In the data rows, 128 means zero.
Here is a table of points, one per row:
[130 124 125  77  79  99 126 154 163 152 144 109 120 139 100 146 134 140
 119 154 161  75 181 121 109 141 174 120  90 214 124 152 150 185  95 131
 108 151  83 153 158 212 126  85 202 125  81 146 142 149  96]
[110 115 171 143 156 166 140 158  95  97  43  85 111 115 141 157 106 150
 173 143 102 123 126 162 158  98 150 137 109 117 136 133 132 181  63 108
 118 145 128  55 131  99 135 138 112 179 115 108 201 104 113]
[170 146  98 190  61  80 123 125 177  82 143  99 147 101 145 148 115 168
 161 101 167 115  96 125 126 119  92 108 194 136 122 195 168 166 101 126
 122 115 133 109 143  62 124  84 115 157 136 158 122 110 210]
[173 119  98 141 100 172 112  98  85 132 134 135 101 115  54 104 134 129
 120 143 123 195 145 129 125  92 133 170 104 152 126 132 154 138 154 163
 134 214 164 127 151 121 170 146 189 138 144 136 117 123 136]
[159 105 184 148 129  75 151 117 136  92  96 119  98 148 105 171 128 111
 207 124 124 131 108 102 100 126 135 183 163  84 174 150 164  99 127 152
 125 126 174 111  45 175 145 131 124  97  82 127  62 112  67]
[ 88 154 159 116 100 142  54 186  98 146 114 137 149 112 123 120 135 143
  75 160 100 134 110  89 138  87 157 142 184 198 164 112 214  39 116 107
 162  88 111 108 142 107 116 134 171 132 122  83 114 127 141]
[102 137 104 103 122 111 146 124 173 166 135  80 146 157 101 130  79 128
  93  48 145 140 114  98 133 120 130 175 159  82 117  91 104 111 145 165
 121 165 125 137 139  65 110 116 132 123  87  82 248 128  83]
[132  71  75  99 162 125 124 124 145  88  95 104 131 139 120 145 150 103
 126 106  94 130 201 120 155 129 127  80 172 121 135  64 153 158  95 172
 143 113 169 150  94  88  94 106 184 168  92 128  30 176 156]
[142 157 133  92 116 153 174 153 121  98 112  96 174 204 128 108  28 134
 100 135 118 141  92 150 126 153 154 112 153 110 179 150 116 171 111  94
 145 102 159 167 121 108 150 193 135 115 153 140 101 151 119]
[179 147 158 171 118 103  87 139  96 132 155  96  89 119 154 137 137 141
 121 120 111 136 121 153 195 104 127  74 125  44 119 122 126 112 113  91
  96 126 114 214 113 161 152 135 166  80  86 120 145 171 137]
[129 167 118 102 104 181 102 150 128 131 160 128 106 124 135  94 142  92
 203 102 111  92 134 169 146  77 117 114 153 152 162 166  39 114 195 129
 107 121 149 145 134 124 103 112 113 149 117  98  83  80 105]
[125 138  76 175 128 124 147 111 132 163 143 145  95 145 113 149  91 125
 116 167 168  96 153 143 146 119 117 212 120 135 174  48 129 161 171 123
 134  83  58 108  97 116 148 162  98 144 119 123 117 123 164]
[158 149  50 161 117 133 119 127 151 148  71 128 143  75 126 108 133  82
 131 105 106 144  71 141 107 173 127 122 124 194 148 119 121 107 134  94
  51 137  87 163 103 116 119 128 113 134 196 109 160 146  56]
[ 97  81 142 141 159  62  89 155 119 171 149 151 164 130 108 143 165 162
 129 156 124 137 116 165 209 137 138 195 122 129 116 155  90 122 119 198
  98 121 160 144 136  76 123 181 146 141 177 135 118 135 117]
[206 112 119 125 176 139 197 182 113 160 194 115 113 159 106 163 130 132
 142 187 144 159  78  79 101  95 162  41 125 136 103 102 134 113 100 122
  90 123 167 144 125 114 111 104  70 165 121 165 101 111 118]
[205 103 136  67 109 123  73 142 185  99 126 165 132 118 113 118 104 136
  96 126 112 166 151 162 124 118 137 150 110  99  63 132 127 131 157 132
 133 102  87  94 119 166 109 146  44 133 127  64 136 148 142]
[ 91  80 132 147 101 187  97 166 116 149 208 200 150  99 122 123 114 106
 179 111 157 131 136  82 126 188  99 112  84  75 125 155 131 168 119  32
 148 146 138 108  88  68 113 122 134 132  85 134 101 150  86]
[ 93 151  89 146 120 108 189 107 100 113 111 154 143 124 124 176  86 123
 140 118 130 144 147  81 141  63  80 102  73 150 136 161 124 133 112 154
 147  88 118 137 173 186 135 154 154 119 170  32 180 141 113]
[166 102 112 115 178 107 106 191 138 134 126 158 106 138 181 190 107 178
  67 109 115 140 144 123 131 164 135 161  84 179 151 161 110  97 193 127
 156 150 148 124 150 155 157 104 134 137 135 165 161 111 172]
[ 80 122  89 119 128 140 116 169  87 102  90 141  84 150 113 133 155  81
 139 126 157 138  52 106 121 118 131  99 149 112 103 160 147 117 153 197
 169 136  41 150 151 125 158 143 111 132  99 170 118 151 113]
[ 92 131  79 105 129 148  78 109 139 154 120 144 138 146 118 123 147 238
 137 144 130 151  99 115  46 107  79 139 123 152 132 118  90 142  77 146
 126 127 140 139 118 130 150 145 120  99  80 141 113 150 133]
[178 135 188 134 129 116  99 110  99 134  68 135 144 200 181  79 136 119
 183 119 118 121 129  39 143 144  77 137 128 176  99  94 108 152 167 110
  94 120  97 115 145 145 110 125 133 127 139 147 141 136 157]
[132  97 166 136 120 136 100 106 120  96 140  95 152 116 129 204 156 140
  29 130 169  85  80 144 131 119  75  68 167 145 116  82 124 162 118 116
 137 170 156 142 139 173 113 176  91 164 123 146  93  78  70]
[148 161 138  94 119 109 125 103 192 142 111 152  76 105 140 135 115  75
 123 156  89  88 119 105 133 137 137 102 118 115 144  95  76 108  95  95
 164 194 127 109 155  75 146 181 108  99 133 122  97 127 170]
[161 117 156  87 108 148 194  93 122  96 163 162 150 125 134 144 162 139
 176 137  83 140 125 182 146 113 130 138 130 189 125 100 150 125 115 119
 182 111 126 170 102  82  70 139 110 111 110 209 207 133 119]
[140 192 143  90 175 106 191 149 112 113 131 127 128  94 154 115 245 119
 133 140 153 136 152 123  89 177 106 157 202  80 128 147 150 175 147 109
 105 139 138 129 168 123 130 143 119 131 132  50 130 142 146]
[176 140 151 145 152 204 105  95 129 162 128 161 121 111 181 105  95 106
 137 119 131  94 106 136 126 173 124 135 127 110 144 135 143 127  84 254
 135 120 107 161 135 111 110  91 142  93 148  91  99  71 127]
[159 203 112 110 111 128 130  75 101 147  53 177 142 162 130 127 143 139
 100 148 177 133 124 150 148 124 143 107  91  42 144 159 102 101 114 106
 143 102 160  92 132 140  92  89 166 189 110 156 109 138  85]
[116  97 114 149 131 114 102  84 131 100 135 148  57 132 158  92  99 142
 117 160 123 131 200 126  92 124 134  89 138 108 142 148 143 135 162 117
  96 116 156 157 153  71 101 149  98  88 168 165 153  93  55]
[130  22  91 111 118 132 190 139 153 153 109  83 168  87 168  57 132 161
 149 160 133 106 133 136 119 131 118 129  82  86 151 139 133  60 146 150
 139 138 119 115 152 149 131 158 129 142  89 124 132 114 136]
[ 95 108 119 134 158 154 140 109 166 214  98 107 116  86 117 151  83 134
 174 147  77 114 140 118 122 121 125 189 173  75  73 157 139 128 156  67
 132 122 130 182 144 178 103 124 131 152 143 184  86 118 142]
[145 117 143  75 146  80 129  78  80 191 147 131 143  63 133 126 114 122
 117  89 129 160 147 146 134 109 144  79 216 133 127 148  98 149 103 111
 152 104  79  33  94 139 176 123 155  84 145 159 136 115 113]
[107 139 126  93 132 100  90 111  71 157 138  86 140 136 106 109 129 110
 120  66 131 137 190 124 108 103 128 157  55 133 168 148 163 120  96 105
 119 153 118 189 138 107 144 111   0 146 142 138  86 116 154]
[133 120 109 128 162 115 129 147  60 104 116 147 150 171  94 137  98 117
 159 116 154  52 140 196  65 134  92  78 132 130  73 106 167  67 135 103
 121 146 149 111 102  95 140 106 163 107 142 100 165 134 153]
[ 95 120  51 122 122 112 110  85 132 111 173 147 134 192 187 124 172 111
 142 111 108 120  84 136 119 117 203 160 126 131 102 113 165 132 100  94
 139 143 143 108 177 184 137 128 130 108 118 104 124  91 140]
[ 86 153 146 205 107 102 160 181 108 155  93 124 140 113 108 116 134  87
  77 103 124 158 123 151 125 134 148  79  89 159 115 134 139 176 156 174
 126 132 149  82 112 161  58 148 127  54  82 135 116 111 200]
[126 129 137 191 112 168 135 121 141 148 136 148 130 140 106 110 151 108
 134 116 134 109 164 107 145 166 138  87 204 128 144 129 119 101 104 157
 149 123 202 134 140 205 171 121  42 145 110 149 197 170 132]
[ 90 172 117 139 142  99  86 121  87  32 173  85 158  70 122  98  99  81
 130 168 141 139 145  93 141 194 130 193 127 142  77 122  71  91  95 136
 121  94 137 112  87 152 129 156 161 140  90 159 146 110 157]
[110 136 153 160 127 150 205 215 131  57 152 153 124 150 131  73 153 142
  34 121 108  96 159 131 147  98  79 199 136 121 105 121  82 126  70 117
 122 144  75  93 114 161 129  78 155  92 165 148  83 127 100]
[ 73 171 139 106 114 132 141 127 157 126 107  96 138 102 153 144  94 162
 192 142 159 165 145 145 171 146 143  94  86 156 103  49 147 100 156 124
 130 140 174 116 168 102 148  69  89  81 197 109  83 168  59]
[139 119 206 178 187 111 158 101 152  89 150 146 103 104  82  66 136 149
 100  72 112 124  88 141  94 148 145 114  79 191 118 103 115 144 159 104
 119  82 104 129 208 104 167  98 168 190  98 118  96 139 134]
[ 59  88 175  99 151 135 123  99 192 102 120 152 109 132  89 137 135 132
 149 129 189 174 121 120 145 127 140 114 138  91 186 113 125 116 146  93
 110 132  91 165  72 190  77 121 171 131 185 119 166  85 208]
[105 179 157 143 104 130  93 142 156 139 191 111 169 125 145 147 159 126
 120 136  61 118 130 141  69 108 140 138  69  58 131 103 127 155 188 192
 138 111 106  86  99 138 161 129 160 156 196 148 177 150 150]
[103 106 149 117 117 174 149  55 144 155 133  70  99 159 155 147 174 113
  58 164 129 113 113 127 158 157 129 142  98 167 110 206 125 116 171 118
 129 115 135 112  64  73 143 101 120 104 145  86 140 171 147]
These points spread out most along one direction. Take the direction at right angles to it along which they spread out most. Go by this last direction. How many in every 100 of the points above lie lower along it than each point below? Round to a whole number. More than half of the points above lie lower than the first one.
[161 117 156  87 108 148 194  93 122  96 163 162 150 125 134 144 162 139
 176 137  83 140 125 182 146 113 130 138 130 189 125 100 150 125 115 119
 182 111 126 170 102  82  70 139 110 111 110 209 207 133 119] -> 43
[158 149  50 161 117 133 119 127 151 148  71 128 143  75 126 108 133  82
 131 105 106 144  71 141 107 173 127 122 124 194 148 119 121 107 134  94
  51 137  87 163 103 116 119 128 113 134 196 109 160 146  56] -> 2
[159 203 112 110 111 128 130  75 101 147  53 177 142 162 130 127 143 139
 100 148 177 133 124 150 148 124 143 107  91  42 144 159 102 101 114 106
 143 102 160  92 132 140  92  89 166 189 110 156 109 138  85] -> 59
[176 140 151 145 152 204 105  95 129 162 128 161 121 111 181 105  95 106
 137 119 131  94 106 136 126 173 124 135 127 110 144 135 143 127  84 254
 135 120 107 161 135 111 110  91 142  93 148  91  99  71 127] -> 34
[107 139 126  93 132 100  90 111  71 157 138  86 140 136 106 109 129 110
 120  66 131 137 190 124 108 103 128 157  55 133 168 148 163 120  96 105
 119 153 118 189 138 107 144 111   0 146 142 138  86 116 154] -> 9
[130 124 125  77  79  99 126 154 163 152 144 109 120 139 100 146 134 140
 119 154 161  75 181 121 109 141 174 120  90 214 124 152 150 185  95 131
 108 151  83 153 158 212 126  85 202 125  81 146 142 149  96] -> 82
[132  71  75  99 162 125 124 124 145  88  95 104 131 139 120 145 150 103
 126 106  94 130 201 120 155 129 127  80 172 121 135  64 153 158  95 172
 143 113 169 150  94  88  94 106 184 168  92 128  30 176 156] -> 93
[102 137 104 103 122 111 146 124 173 166 135  80 146 157 101 130  79 128
  93  48 145 140 114  98 133 120 130 175 159  82 117  91 104 111 145 165
 121 165 125 137 139  65 110 116 132 123  87  82 248 128  83] -> 5
[142 157 133  92 116 153 174 153 121  98 112  96 174 204 128 108  28 134
 100 135 118 141  92 150 126 153 154 112 153 110 179 150 116 171 111  94
 145 102 159 167 121 108 150 193 135 115 153 140 101 151 119] -> 57
[130  22  91 111 118 132 190 139 153 153 109  83 168  87 168  57 132 161
 149 160 133 106 133 136 119 131 118 129  82  86 151 139 133  60 146 150
 139 138 119 115 152 149 131 158 129 142  89 124 132 114 136] -> 27
[205 103 136  67 109 123  73 142 185  99 126 165 132 118 113 118 104 136
  96 126 112 166 151 162 124 118 137 150 110  99  63 132 127 131 157 132
 133 102  87  94 119 166 109 146  44 133 127  64 136 148 142] -> 20
[ 86 153 146 205 107 102 160 181 108 155  93 124 140 113 108 116 134  87
  77 103 124 158 123 151 125 134 148  79  89 159 115 134 139 176 156 174
 126 132 149  82 112 161  58 148 127  54  82 135 116 111 200] -> 91
